Here are some numbered points:
[ 12 -25   7 -27  30   7 -22 -20  13 -12 -39  20  35 -22 -39 -34] 0
[ -5 -20   3  15  -6   0  39 -10  31 -12   5 -35  -7  -9 -19  21] 1
[ -5 -27  -5  27  12   5  21  -3  10 -12  18   7 -20  -9 -33  21] 2
[ 12  36 -13  27   2  17  18  -5  11   6  18  20 -20 -22  -2 -34] 3
[ 12 -26   6  15   9  -8  27   7 -41  46   5   7  -7  -9 -29  21] 4
[ 12  45 -20  27  -9 -13  46  19  20 -12  18  20 -20 -22   2  21] 5
[ 12 -23 -25 -27  21  61   9  12  19 -12 -39  20 -20  33   2  21] 6
[ 12   3  -2  27 -24 -41  53 -35   2  64  18 -35  35 -22 -31  21] 7
[-44 -23   5  27  -1   5 -28  20 -22  46  18  20  -7 -22 -26   8] 8
[ 12  50 -17  27  -1  21  27  -4  40 -12  18  20 -20 -22  28  21] 9
[ 12  -9  -5  27 -24 -12 -41 -15  -8   6  18   7 -20 -22 -14   8] 10
[ 12 -30   8  15 -19   0   3   5  12 -12  18 -22  -7 -22 -30   8] 11
[ 12  40 -14  27 -48 -21 -33   6   0 -12  18 -35 -20 -22   3  21] 12
[ 12  30  20  27 -11 -23  30  -3  34 -12 -39 -35 -20  33  26  21] 13
[ 12 -11 -43  27 -26  61  37  21   2 -12  18  20 -20 -22  -4  21] 14
[-44 -12 -34 -14  -4  33 -29 -32 -18   6 -26  20 -20  20  -5  21] 15
[ 12  -4  49 -27  -8 -40 -32 -18 -26 -12 -26 -35  35  33  16 -34] 16
[-44 -22 -15 -27  18  26  29   2 -16  46  18   7  -7  -9 -17   8] 17
[ 12  18   5  15  19  16 -18 -36 -34 -12  18   7  -7  33   6   8] 18
[-44  36 -13  27 -11   5  -1   8 -19 -12  18 -22  22 -22   0  21] 19
[ 12 -11  -2 -27  17   1 -22 -12  20 -12  18   7  22  20 -16 -21] 20
[-44   6  15 -27  18  -2  26  11 -29 -12 -39 -22 -20  20  16   8] 21
[ 12  13 -29 -27 -34  31  -8 -10   7 -12   5  20  35  -9  20  21] 22
[ -5  -2 -38 -27   6  40  -1   7  -7 -12  18  20 -20 -22   1  21] 23
[ 12 -32 -22  27   0  19  11  28  28 -12  18  20 -20 -22 -34  21] 24
[ 12  11 -33 -27 -16  43  -2  -2 -35 -12 -39  20 -20 -22  18  21] 25
[ 12 -22  -2  27  -7 -23  18  -9  12  64  18  20 -20 -22 -31  21] 26
[ 12 -14 -35 -27 -37   9  11  31 -24 -12  18  20  35 -22 -25 -34] 27
[ 12  41 -18  27  30  36  -7  21   2 -12  18  20  35 -22   0 -34] 28
[ 12  27  -3  27  11  22  -6  33  13 -12  18  20 -20  33   0  21] 29
[ 12  -1   0  15  -4   3 -16  -3  -7 -12 -26  20  35  33 -33 -34] 30
[ 12 -17 -13 -27  -5  20  -5  13  31 -12 -26  20  22  20 -27 -21] 31
[ 12   7 -31 -14   7  25 -10  24 -16   6  18  20 -20 -22   3  21] 32
[-44 -11  -8 -27  20  20 -22  21 -34 -12  18   7  -7  -9   7   8] 33
[ -5  36 -20  27 -27  18  -9   0 -22 -12  18  20 -20 -22  10 -34] 34
[ 12 -21   8  27 -10  -4  22 -21   8 -12 -39 -35 -20 -22 -37  21] 35
[ 12  -2  -2  27  18 -10  -1  10  20 -12  18  20  -7 -22  -9   8] 36
[ 12 -19  -1  27  -3 -12   4 -25   3   6  18  20  22 -22 -20 -34] 37
[ 12  38  -9  27 -24  -1 -19   3  27 -12  18  20 -20 -22  23 -34] 38
[ 12  31 -29  27  -3   0   9  23   9 -12  18  20 -20 -22  28  21] 39
[ 12  -4  -9 -27 -23   2  -3  31  22 -12  18  20  35 -22 -40 -34] 40
[ 12  14 -43 -27 -45  15 -38  14 -14 -12  18  20 -20 -22   5  21] 41
[ 12 -15  45 -14  -6  -9 -16 -28   5 -12  18 -35  22  20  -7 -21] 42
[ 12  23 -14  15 -20  13  -6   2 -40 -12   5  20  -7 -22   5 -34] 43
[ 12 -15  -3 -27   9  24 -29  23 -39 -12   5   7  -7  33 -11   8] 44
[ 12  16  14 -27  13   1  18   7   5 -12 -39  20 -20  33  23  21] 45
[ 12   7  51 -27  22 -51 -35 -28 -30 -12  18 -35  35  33  36 -34] 46
[ -5  -3 -30 -14   3  17 -23  15 -16   6   5  20 -20  -9   7  21] 47
[ 12 -31  44 -14  15 -43 -10  29 -32  64  18 -35  22  20  -5 -21] 48
[ 12 -13   6  27  21 -29  31  13  16  64  18 -35  35 -22 -19  21] 49
[-61 -10 -20 -27  29  38 -18   5  11 -12 -39  20 -20 -22   6  21] 50
[-61 -15   0  27  33  -2 -10  -2  17 -12  18  20 -20 -22 -14  21] 51
[ -5 -10  18 -27  24 -20  28   1 -14  46  18 -22  22  20   8 -21] 52
[ 12  -8  -9  27 -54  21 -49  37  23 -12 -39  20  35  33 -41 -34] 53
[ 12 -17 -18 -27  -7  -3   9  21 -40 -12  18  20  35 -22 -39 -34] 54
[ 12  -2  38 -27   7 -53  15 -12 -13 -12  18 -35  35  33  24 -34] 55
[ 12  41 -11  27   1  -1  13 -13  12 -12  18  20 -20 -22   3 -34] 56
[ 12 -15 -29 -27 -17  -1 -23  38 -10 -12  18  20  35  33 -25 -34] 57
[ 12 -48  15  27  11  -7  -4   3  -7 -12  18  20 -20  33 -39  21] 58
[ 12 -42  17  27 -13  -6  27 -19  -5 -12 -39 -35 -20 -22 -34  21] 59
[ 12 -33 -14 -27  -9  21  23  12   9 -12 -39  20  35 -22 -43 -34] 60
[ -5 -11  -4 -27  30  12  37 -22   5 -12 -39   7  -7  -9   0 -21] 61
[ 12  -2  -4  27 -20 -10  13   4  16  46  18   7  -7 -22 -25  21] 62
[ 12  -3  -3  27   0  14   6   3  -3  46  18  20 -20  33 -27 -21] 63
[ 12 -42  -7  27 -35 -26 -22 -27   4 -12  18  20  35 -22 -38  21] 64
[ 12 -28 -24 -27   2  13  -2   2 -33 -12  18 -35 -20 -22  17  21] 65
[ 12 -29  25 -27  10 -23  16  17 -39 -12  18 -22  22  20  16 -21] 66
[-61  23  18 -27  28  12  37 -19 -22 -12 -39  20 -20  33  42  21] 67
[-61  18  20 -27  23  -5 -30  -9 -14 -12 -39  20 -20  33  39  21] 68
[ 12 -18  -8  27 -30   2 -46 -13 -24 -12  18  20 -20 -22 -24   8] 69
[ 12  27  27 -27  30   3   9 -10  30 -12 -39 -35 -20  33  47  21] 70
[ 12  -4  -5 -14  -9  -6   8 -19 -16 -12 -26  20  -7  20 -12 -21] 71
[ 12  11 -26 -27  55  25  47  29  11 -12  18 -35 -20 -22   1  21] 72
[ 12 -28 -35 -27  13  48  16  67   7 -12  18  20  35 -22 -16  21] 73
[ 12 -11  48 -27  20 -23 -28  -8 -40 -12  18 -22  22  20   8 -21] 74
[ -5 -10  50 -27  18 -47 -15 -38 -29 -12 -26 -22  35  33  16 -34] 75
[-61  -8 -35  27   1  47 -30  20   2 -12 -39  20 -20 -22  -7  21] 76
[ 12 -17  43 -27 -10 -41   7   0 -24 -12  18 -35  35  33  19 -34] 77
[ 12 -30   0  27 -13   1  40 -11  46 -12  18 -35 -20 -22 -31  21] 78
[ -5  13 -14 -27  -8  37  35   8 -15 -12  18   7  35  -9   0   8] 79
[ 12  49  17 -27  21  12 -16 -49  23 -12 -39  20 -20  33  41  21] 80
[ 12  28 -23  15  26  29  19  17   0 -12   5   7 -20  -9   5 -21] 81
[ 12  36  16 -27 -10  13 -26 -29  23 -12 -39 -35  35  33  43  21] 82
[ 12  24 -14  27  28   8 -51 -15  -1 -12  18   7 -20  -9   9 -34] 83
[-61  -3 -11 -27 -44  17 -79 -10 -14 -12  18  20  35  33 -36 -34] 84
[ 12 -19 -10 -27  -8   2 -26 -10 -14 -12  18  20  22  -9 -25 -21] 85
[ -5 -12 -40  15  -8  58  27  31   2 -12  18   7 -20 -22  -2  21] 86
[ 12  29 -12  27  26 -20  47   6  17 -12  18 -22  22  20  13 -21] 87
[ 12   8  47 -27   0 -37  -7 -55 -23 -12 -39 -35  35  33  33 -34] 88
[ 12  -9 -13  27 -13  11 -16  27 -37 -12  18  20 -20 -22 -26  21] 89
[ -5 -41   3  15  21  -8  63  45 -13  46   5   7 -20  -9  -2  21] 90
[-44  -1 -16 -14  -1   7 -43  -2  -7 -12  18  20  22  20 -34 -34] 91
[-61  -1 -19  27 -41  14 -18  35  16 -12  18  20  35  33 -30 -34] 92
[ 12 -46   8  27   4 -25  27  51   3  64 -39 -35  35 -22 -38  21] 93
[ -5 -11  -1  15 -35   5  -8   2 -32 -12  18 -22 -20 -22 -14  21] 94
[-61 -20  18 -27   0   8 -45 -38 -17 -12 -26  20  -7  33 -38 -34] 95
[ 12  -2  41 -27  45 -29  25 -27  17 -12 -26 -35  -7  33  32   8] 96
[ -5 -17  -6  15 -20   2 -10   9   5 -12  18  20  35  20 -20 -34] 97
[ 12   6  61 -27  11 -76  31 -53 -55 -12 -39 -35  35  33  20 -34] 98
[-44   1 -36 -14 -22  41 -35  -2   2 -12 -26  20 -20 -22  20  21] 99
[ 12 -12 -13 -14 -38   1  11  -2  22   6  18  20  22 -22 -22 -21] 100
[ 12   6 -14 -27  -9  24  -4  -6 -30 -12 -26   7  -7  -9  20   8] 101
[-44 -19 -31 -27 -37  41  17  20 -26 -12   5  20  -7 -22  -7   8] 102
[ 12 -54  25  27   5   4  23   5 -21  64  18 -35 -20 -22 -39  21] 103
[ 12  -9 -14 -14   9  27   7  29  54 -12 -26  20  22  20 -10  21] 104
[-44   0 -23 -27 -28  30 -44 -21  -6 -12 -39   7  -7  -9  27   8] 105
[ -5  21 -14  15   3 -12 -14  18 -17 -12   5   7  -7  -9  17   8] 106
[ 12   4  15 -27  48   0  44   1  -1 -12 -39  20 -20  33  15  21] 107
[ 12  39  -9  27   5  -9 -32  12 -20 -12  18 -22  -7 -22   3 -34] 108
[-61 -28  -8  27 -29  -8 -73  26   0  64  18  20 -20 -22 -44  21] 109
[-61 -34 -21  27  -8  45 -60   7 -33 -12  18  20 -20  33  -1  21] 110
[ 12  35  17 -27 -23   2  -5  23  16 -12 -39  20 -20  33  59  21] 111
[ 12   5  -9  27  -4   3 -39  30  15 -12  18  20  22 -22 -19 -21] 112
[ 12 -18  40 -27  36 -53  50 -44 -57 -12 -39 -35  35  33  30 -34] 113
[ 12   0  58 -27   6 -62  11 -59 -66 -12 -39 -35  35  33  14 -34] 114
[ 12 -25  -5  27  18  -3  34 -14 -35 -12  18  20  35 -22 -36 -34] 115
[ 12  -6 -23  27  26  28  18   9  -2 -12  18  20 -20 -22   4   8] 116
[ 12 -21  18  27   9 -24   2 -17  -4  64  18 -35 -20 -22 -23  21] 117
[ 12  31 -23  27   3   1   7  20   1   6  18  20 -20 -22  22  21] 118
[-44  20  16 -14  17 -19  40 -11  30 -12 -26 -35 -20  20  22  21] 119
[ 12 -17  -6  27 -18   2 -17  -5   9 -12  18   7 -20 -22 -14   8] 120
[-61 -21 -14  27  53  39 -21  53  18 -12 -39  20 -20 -22  13  21] 121
[ -5   5  46 -27  29 -41  -5 -47 -20 -12 -39 -35  35  33  20 -34] 122
[ 12 -21   4  27 -17 -11  26   9 -21   6  18 -22  35  20 -15   8] 123
[ 12  -5  26  27 -19 -14   3  16  -2 -12   5   7 -20  33   5  21] 124
[ 12 -29 -14  27  12 -13 -11  -5   1 -12  18  20  -7  20 -28 -21] 125
[ 12  -9  13 -27  -2  -7 -31 -50 -21 -12  18  20  35  33 -20 -34] 126
[ -5  -7   3  15 -34   7 -42  25  10 -12 -26   7  22  33 -23 -34] 127
[ 12  23  24 -27  10  -2  -8  21  13 -12 -39  20 -20  33  42  21] 128
[ 12  -9  55 -27  35 -38 -20 -16 -36 -12  18 -35  35  33  17 -34] 129
[ 12 -37  14  15  18  -5  16  46  13  46  18 -22  35  -9 -38   8] 130
[ 12  41  26 -27  51   5   8 -10  21 -12 -39 -35 -20  33  52  21] 131
[ 12   7 -10 -14  -4  -8 -18 -47 -17   6  18  20  22 -22 -23 -21] 132
[ 12  -9   1  15   9  -8  -7  15  -6 -12   5   7  22  -9 -13 -21] 133
[ 12 -38   4  27  -4 -21  11  16   6  64   5 -35 -20  -9 -33  21] 134
[ 12 -39  -3  27  10   5  21  19 -52  64  18  20 -20 -22 -48  21] 135
[ 12  -8 -20  15   1  21   8  -6  -4 -12   5  20  22 -22 -23 -21] 136
[-61 -26   0 -27 -10   6 -46   5  26 -12  18  20  35  33 -26 -34] 137
[ 12 -28 -25  27  30  31  14  29 -10 -12  18 -35 -20 -22  -8  21] 138
[ 12  -3 -28  27 -36  33  19  -5  27 -12  18 -35 -20 -22   7  21] 139
[ 12 -17  -6  27 -31  -5  12  15  50 -12  18 -35  35 -22 -28  21] 140
[ 12   3 -34 -27  10  28 -19  18 -23 -12  18  20 -20 -22   3  21] 141
[ 12  -9  12  27 -34  -9 -18  -7 -37 -12  18 -35 -20 -22 -18  21] 142
[ 12 -19 -23 -14  -9 -17  -3   5  52 -12  18   7  22  -9 -27 -21] 143
[ 12   6 -16  15   5   9 -16  23  -8 -12  18  20  35 -22 -25 -34] 144
[ 12 -16   5  27 -27  11 -21   5  28 -12  18 -22 -20  -9 -19  21] 145
[-61  10 -41 -27  89  27   1  15   1  64  18 -35 -20 -22  -4  21] 146
[ 12  -1 -15  27  17  13  35  10  -4 -12  18  20 -20 -22  -2  21] 147
[-44   3 -27 -14  -4  14 -34  -1 -43 -12  18  20 -20 -22   2  21] 148
[ 12  24  22 -27   4   4   7 -24 -16 -12 -26 -22 -20  20  53  21] 149
[ 12  -7  13  15 -14  -1  -3  -3  -4 -12   5   7 -20  -9 -16   8] 150
[ 12  28  28 -27  15  11   7 -13   7 -12 -39 -35 -20  33  60  21] 151
[-61  15  23 -27  25  -5  32  15 -42 -12 -39 -35 -20  33  28  21] 152
Which point above is nearest to each new point by angle, seen from the average point of the numbered points? Its number follows each.
[ 12 -17  19  27 -30  -7 -19 -24  43 -12  18 -35 -20 -22 -19  21] 145
[ 12  14 -24 -27  -5  55  22   3 -10 -12   5  20  35  -9  -8   8] 79
[ 12 -22 -32 -27   3  39   8  55   8   6  18  20  35 -22 -21   8] 73
[ 12 -30  -4  27 -36 -12   5  15  15  64  18 -35 -20 -22 -35  21] 134
[ 12 -34 -18 -14  13  -4 -10  13  38   6  18  20  22 -22 -18 -21] 143
[-44   7 -22 -14  27  27 -19   2  17 -12 -26  20  -7 -22   8   8] 50
[ 12 -14   3  27  -6   8  10  -1  -9  46   5  20 -20  20 -32 -21] 63
[ 12  43 -19  27 -17  20  -6  14  17 -12  18  20 -20 -22  11 -34] 38
[ 12 -17 -19 -27 -27   6  22  14  -6 -12  18  20  22 -22 -31 -21] 27
[-44 -11   8  15  28  -2 -13 -15  18 -12   5   7 -20  -9  -2  21] 51
[ 12 -29 -33 -27 -34  30 -31 -24 -33 -12  18 -35 -20 -22   6  21] 65
[ 12 -15 -27 -27 -27   4  -1  -9  -1 -12  18 -35 -20 -22   6  21] 65
[ 12  33 -27  27 -16  34  39 -14  15 -12  18  20 -20 -22  28  21] 9
[ 12 -18 -35 -27  10  32  38   2  -7 -12  18  20 -20 -22  -4  21] 23
[ -5 -30 -17  27  -4  16   5  25  23 -12  18  20 -20 -22 -31  21] 24
[-61  -8 -25  27  45  29  16  55   3 -12  18  20 -20 -22  -2  21] 121
[ 12 -39  -2  27 -10   6  -9  -8   0 -12   5  20 -20  -9 -19  21] 120
[-44 -10 -27  27  -7  22 -10  29  -6 -12  18  20 -20 -22  -9   8] 76
[ 12  12  10 -27   5   5 -25   4  47 -12 -39 -35  35  33  47  21] 82
[ 12 -25 -29  27 -34  34  42   2   8 -12  18  20 -20 -22 -13  21] 14
[ 12  39 -15  15  -7  10  27  -9  11 -12   5   7  35  -9  15  21] 9
[ 12 -34  29  27 -37  11   8  -1  -6 -12  18  20 -20  33 -49  21] 58
[ 12  -3  -8  27 -39 -14 -29   6  61  64  18  20  35 -22 -30  21] 62
[ 12   5  19  15   5  -4  -3 -14   1 -12 -26   7  35  33 -22 -34] 30
[ -5 -28   9  15   0 -21   2   9   4  46   5 -35 -20  -9 -20  21] 134
[ 12  23  -8  27   2  10   8   7  53 -12  18  20 -20 -22  -1  21] 9
[ 12 -48   6  27   1 -29  10  23   8  64  18 -35 -20 -22 -40  21] 134
[ 12   1   4  15 -46 -13  12 -24   3 -12  18  20  -7  20 -33   8] 150
[ -5  41 -29  27  10  26   3   0  21 -12  18   7 -20 -22  20  21] 9
[ 12 -18 -14 -27   6  18  -7  23 -52 -12  18  20  35 -22 -32 -34] 54
[ 12  14 -19 -14  -4  20  -3   3  25 -12  18 -22  22  -9  39  21] 22
[ 12 -15 -28 -14  -7  14 -17   7  18 -12  18  20  22 -22 -34 -21] 40
[ -5  28  -8  15  -3  -3  -3 -15  52 -12  18   7  -7  -9  11   8] 9
[ 12 -14   4 -27  22   3   1   7 -55   6   5   7  35  -9 -20 -34] 54
[ 12   1   2  27 -10  -3 -30 -13  -4  46  18   7  22 -22   2 -21] 37
[ 12   3 -40 -27   4  16  37  57  -5 -12  18  20  35 -22  13  21] 73
[ 12  11  -7  27 -70 -14 -12   5  25 -12  18  20  35 -22 -28 -34] 100
[ 12 -24 -15  27 -49  -2 -14 -33 -22 -12  18  20 -20  33 -33  21] 69
[ -5 -17   3  15  11   2 -22  11  18  46  18  20  -7  33 -33   8] 63
[ 12 -16 -18  15 -13  29  31   1   5 -12   5   7 -20  -9   1  21] 14
[ 12  -8 -20 -27 -30  12  10   1  18 -12  18  20  22 -22 -14 -21] 100
[-44 -24 -25 -14   9  34  29   2  -3  64   5   7 -20 -22 -26  21] 17
[ 12  36  -5  27  53  -6   9  43   4 -12  18 -35 -20 -22   8  21] 72
[ 12 -35  -4  27  32   2  53 -33  21  64  18  20 -20 -22 -25  21] 26
[ 12  11  10 -14   1  -5  31  16  22   6 -26  20 -20  33  26  21] 45
[ 12  -6 -22 -27   5   1 -40  12 -17 -12  18  20  35 -22 -23 -34] 85
[ 12 -21 -10 -27  45  16  50 -25   5 -12 -39  20 -20 -22 -11 -34] 61
[ 12  -5   1  27 -19  -2   9 -20   7 -12 -26 -22  -7 -22 -26   8] 35
[ 12  62 -27  27 -27  -8  25 -16  15 -12  18  20  -7 -22   4 -21] 56
[ 12 -36   4  27  23 -10 -37 -36 -10  64 -39 -35 -20 -22 -19  21] 117
[ 12   3  15 -27   6  -6 -31 -41 -17 -12   5  20  22  33  -6 -21] 126
[ 12  45 -27  27  -9  11  -2 -28  70 -12  18  20 -20 -22  12  21] 9
[-61 -24 -38 -27  10  44  47   5  -9  64  18  20 -20 -22 -26  21] 17
[ 12 -13   9  27   3 -11  -8  47  31  64  18 -35 -20  33 -20  21] 134
[-61  -2 -19 -27  21  48 -14 -19 -10 -12  18  20 -20  33   1  21] 15
[ 12 -17 -23 -27   8  47 -36  44 -40 -12  18  20 -20  33 -24  21] 44
[ -5  29 -12  15 -56 -13 -54  14  18  46   5   7  -7  -9  20 -34] 38
[ 12 -35 -12  27  41  -9   7  -5  10  64  18  20 -20  -9 -34   8] 26
[ 12 -19 -21 -27   7  18 -20  -6  15 -12  18 -35 -20 -22   0  21] 65
[ 12 -18  -2 -14   5   0  17 -28 -28 -12 -26  20 -20  20 -14 -21] 71
[ 12  17 -11  27 -56 -14  -9  12  24   6  18  20  22 -22 -20 -34] 100
[ -5 -25  -9  15  -6  10  29   2  25   6  18 -22 -20 -22 -30  21] 78
[ 12 -30  -2  27 -53   3 -18  41  44 -12  18 -35 -20  33   1  21] 145
[ -5  -8   1  15   2  -1 -13  42  22  46  18 -22 -20  20 -14  21] 134
[ 12  34   7 -27  -6  16  22   5  34 -12 -39 -35  35  33  41  21] 82
[-44 -15 -28 -14 -32  38  23  22 -13 -12   5   7 -20  -9  -5  21] 102
[ 12  31  10 -27   1  -1   9 -35  15 -12 -39 -35  35  33  27  21] 82
[ 12 -13  -7  27  29   6  28  -3 -28   6  18  20  22 -22 -29 -34] 115
[ 12  54 -36  15 -32  -2 -26   4  45 -12  18  20  -7 -22  17 -34] 38
[ 12  -5 -14 -27 -34   8   1 -12  14 -12  18  20  35 -22 -18 -34] 100
[ 12  44 -24  27  -7   4 -11 -24  65   6  18   7  -7 -22  11   8] 9
[ 12  32 -26  15   5  25  21   8  20 -12  18  20  -7 -22  11  21] 9
[-44  40  24 -27  42   2 -48 -57   3 -12 -39 -35  35  33  44  21] 82
[ 12  -2 -20 -14   1  35 -26  46 -29 -12  18  20 -20  20 -17  21] 44
[ -5  27   5 -27   1  18 -21 -21   9 -12 -39 -22  22  20  34  21] 82
[ 12  38 -27  27 -71  -6 -64  37  36  64  18  20 -20 -22  15 -34] 38
[ 12 -13   1  15 -22   4 -16 -19  29 -12  18 -22 -20 -22 -11  21] 145
[-61 -18   0  27 -34 -11 -52  19  23  64  18  20 -20 -22 -19  21] 109
[ 12   5 -17  27 -47  12 -26   4 -18 -12  18  20  35 -22 -46 -34] 144
[ 12  52 -12  15  16   7  -4  -2  26 -12  18  20  -7 -22  11   8] 9
[ 12 -41  20  15  18  -2  11  30  11  46   5 -22  22  -9 -40   8] 130
[ 12  15 -15 -14 -10   9  -1   3  24 -12  18 -22  35 -22  27   8] 22
[ 12  12   2  15 -16 -29  46 -28   9  46   5 -22  22  -9 -17  21] 7
[-61  48 -23  27  33  -7  24  -3  12 -12  18  20 -20 -22   7  21] 51
[ 12 -30  13  27 -46   9 -26  -5  29 -12  18 -35 -20 -22 -29  21] 145
[ 12  20 -12  15 -23 -24 -34 -21 -10 -12  18  20  35 -22  -2 -34] 132
[ 12 -10 -11  15  -6  35   7  19   3 -12  18   7  -7  33   6   8] 29
[ 12  28 -31  27  25  34  12  26   8 -12  18  20 -20 -22  -4 -34] 81
[ 12 -15   9  27  -3 -24   2  50  -9  46  18 -22 -20 -22 -21   8] 134
[ 12 -45 -18 -27 -13  14   0  39  24 -12  18  20  35 -22 -31 -34] 40
[ -5  -7 -26 -27  -4 -20  -8  -6  60 -12   5   7  35  -9  -4 -21] 143
[ 12  47  20 -14 -24  -2 -18 -22  10 -12 -26 -22  -7  33  24   8] 82
[-44 -10   4  15  20  -5 -10 -14  28 -12 -39  20  -7  33  -8   8] 68
[ 12  42 -16  27  26  -4 -35  13  50  64  18  20 -20 -22  15  21] 118
[ 12 -11   6  15   0 -34  -2 -15 -41 -12  18 -35  -7  -9  -6   8] 142
[ 12 -33 -12 -27  -7  24  18 -19   1 -12 -39  20  35 -22   4  21] 60
[ 12  61 -15  27  27   3  -6  -2  31 -12  18  20 -20 -22  18  21] 9
[ 12   5  22 -14  -3 -48  39 -13   1 -12  18 -22  22  20  22 -34] 55
[ 12  54 -18  15 -22  -9 -22 -11  25 -12  18   7  -7 -22  29 -34] 38
[ 12  39  -9  27  16   3  -1   1  28 -12  18   7 -20 -22   7  21] 9
[ 12  16  -8  27   0  20 -45  -2  29 -12  18  20 -20 -22  -5  21] 120
[ 12 -18 -16  27  -3 -15 -44  14  22 -12  18  20 -20 -22 -24  21] 120
[-44 -22   4  15 -19 -20 -57  13  -7  46  18   7  -7  -9 -27   8] 109
[ 12 -37  10  15   9   6 -20  -1 -19 -12 -39  20 -20  20 -17   8] 58
[-44 -33  -4  27   1  -2  -7  14 -14 -12  18  20 -20 -22 -36  21] 51
[ 12 -14   3 -27  -7 -11  12 -39 -32 -12 -39  20 -20  33 -18 -34] 71
[ 12 -19   2  27  -9  -3  24   5  33 -12  18 -35 -20 -22 -19  21] 78
[ 12 -12  -9 -27 -36 -17 -30  41  -3 -12  18  20  35 -22 -40 -34] 40
[ 12 -16 -11  27   1 -22   0   2 -35 -12  18 -35 -20 -22 -16  21] 142
[ 12 -11 -18 -27 -12  14  34 -22   4  64  18  20  35 -22 -21 -34] 100
[-44 -11 -32 -14  14  36  28   7  -1  46  18  20 -20 -22 -20  21] 17
[-61 -41   8  27 -23   3  11  32 -16  64  18  20 -20 -22 -38  21] 8
[ 12 -18 -18 -27 -50 -11  -4  25 -11 -12  18  20  35 -22 -22 -34] 27
[ 12 -43  -8  27  17   2  76  47 -11  46  18  20  -7 -22 -22   8] 90
[-61 -31   3  27  30 -27  -2  13 -29 -12  18  20 -20 -22 -28  21] 51
[ 12 -12 -32 -27 -23  10  -5  16  21 -12  18  20  22 -22 -33 -21] 40
[ 12 -32   1  27 -34   0 -39  36   1   6  18   7  35 -22 -28 -21] 112
[ 12  33  14 -14  17   9  -3 -48  18 -12 -26  20 -20  20  26   8] 80
[ 12 -16 -34 -14 -12  29  -4  50   3   6  18  20  -7 -22 -26   8] 73
[-44  -3   7 -27 -32   1 -68 -22 -22 -12   5   7  35  33 -22 -34] 84
[ 12  29  -2  15  20  -9   2  -2  15 -12   5   7  -7  -9   9 -21] 56
[-61 -19 -10 -27  13  16   0 -17 -12 -12  18 -35 -20 -22  11  21] 33
[-44 -20   1  27  -7   2  -8   9 -11 -12  18  20 -20 -22 -19  21] 51
[ 12 -29 -11 -27 -17  11  -7  19  17 -12   5  20  22  -9 -14 -34] 40
[ 12  10 -10  27  42 -27 -25  49 -14 -12  18  20  35 -22  11 -34] 133
[ 12 -12 -14  27  -5 -13  -2   0 -29 -12  18 -22 -20  -9 -19   8] 142
[ 12 -36  -1  27  -3 -19  -6 -34  -3 -12  18  20  35 -22 -29 -34] 37
[ -5  28 -12  27  -3  -5  43  23  19   6  18  20 -20  -9  -5  21] 5
[ 12  10  25  27  -5  -3   9  41  32 -12 -39 -35  35  33  46  21] 13
[ 12  47 -23  27 -10  11  -2 -16  15 -12  18  20 -20 -22   9  21] 9
[ 12 -53  -7  27  21  -2  95  64 -14  64  18  20 -20 -22 -19  21] 90
[-61 -12 -26 -27  25  49   5  -8  -8  64  18  20  35 -22   5  21] 17
[ 12 -23  14  27 -48 -11 -42 -62  -3 -12 -39  20  35  33 -23  21] 64
[ 12  -5 -14 -14 -17  14  -4 -12   8   6  18   7  35 -22 -22 -21] 100
[ -5  21 -31 -14   1  15  14 -19  -2 -12  18   7  -7 -22  12  21] 23
[ 12  36 -15  27  26 -23  61   4  14 -12  18 -35  35  33  16 -34] 87
[ 12  29 -21  27  29  12 -51 -20  11 -12  18  20 -20 -22   9 -34] 83
[ 12 -10   6 -27  19 -10 -25 -17  19 -12  18  20  35  33 -20 -34] 20
[ 12 -30 -15  27 -25 -10  25  34  47 -12  18  20 -20 -22 -42  21] 24
[ 12  -8  35 -14 -11 -13  -4   8 -20 -12  18 -22  22  20  13 -21] 77
[ 12 -19 -10 -27  11  37  11  29  71 -12 -39  20  35  33 -17  21] 104
[ -5  -4 -28 -27   2  19  -2  39  11 -12  18  20  22  20 -14 -21] 57
[ -5  23 -10  15  13  18  -5  32  -5  46  18  20 -20 -22  22  21] 118
[-44 -18  23 -27  10   3 -44 -23  -5 -12 -39  20 -20  33 -26 -21] 95
[ 12  27 -21 -27 -35 -10 -10 -20 -19 -12  18  20  35 -22   2  21] 22
[ 12  44  11 -14  21   1 -17 -15  -3 -12 -26  20  -7  20  31  21] 80
[ -5 -21  13  15  25   3  62  41 -15  46 -39 -35 -20  33 -25  21] 90
[ 12   1  -6 -14  -8 -10  14   1 -55 -12 -26  20  22 -22 -16 -34] 54
[ -5 -25 -24 -14   5  33   4  52   2 -12   5   7  22 -22 -17  21] 73
[ 12  36 -18  27   6   1   7 -15  19 -12  18  20 -20 -22  -3 -34] 56
[ 12 -30  -6  15 -28   0  -5  -5  11 -12  18  20  -7  -9 -18   8] 120
[ 12  32 -14  27 -23  -4 -10   0  30 -12  18  20 -20 -22  21 -34] 38
[ 12  -2 -26 -14 -11   3 -17  27   0 -12  18  20  22  20 -11 -21] 57
[ 12  -2 -30 -14  -1  23  20   7  -1 -12  18  20 -20 -22  -1  21] 23
[ 12 -19  47 -14  -6 -10  -6 -29  -6 -12  18 -35  35  33 -10 -21] 42
[ 12   5  13  15  -1  10  21  31  28 -12 -26 -22  22  20  34  21] 13
[ 12  21 -12  27  -6  16 -47  52  14  64  18  20  35 -22 -10 -34] 112
[-61  40  21 -27  30 -23  37 -22  29 -12 -39 -35 -20  33  40  21] 119
[ 12  33  -8  15 -10  -1   3 -32  60 -12   5   7  -7  -9  14  21] 9
[ 12 -29 -16  27  -4  10  14  19  21   6  18   7 -20 -22 -32  21] 24
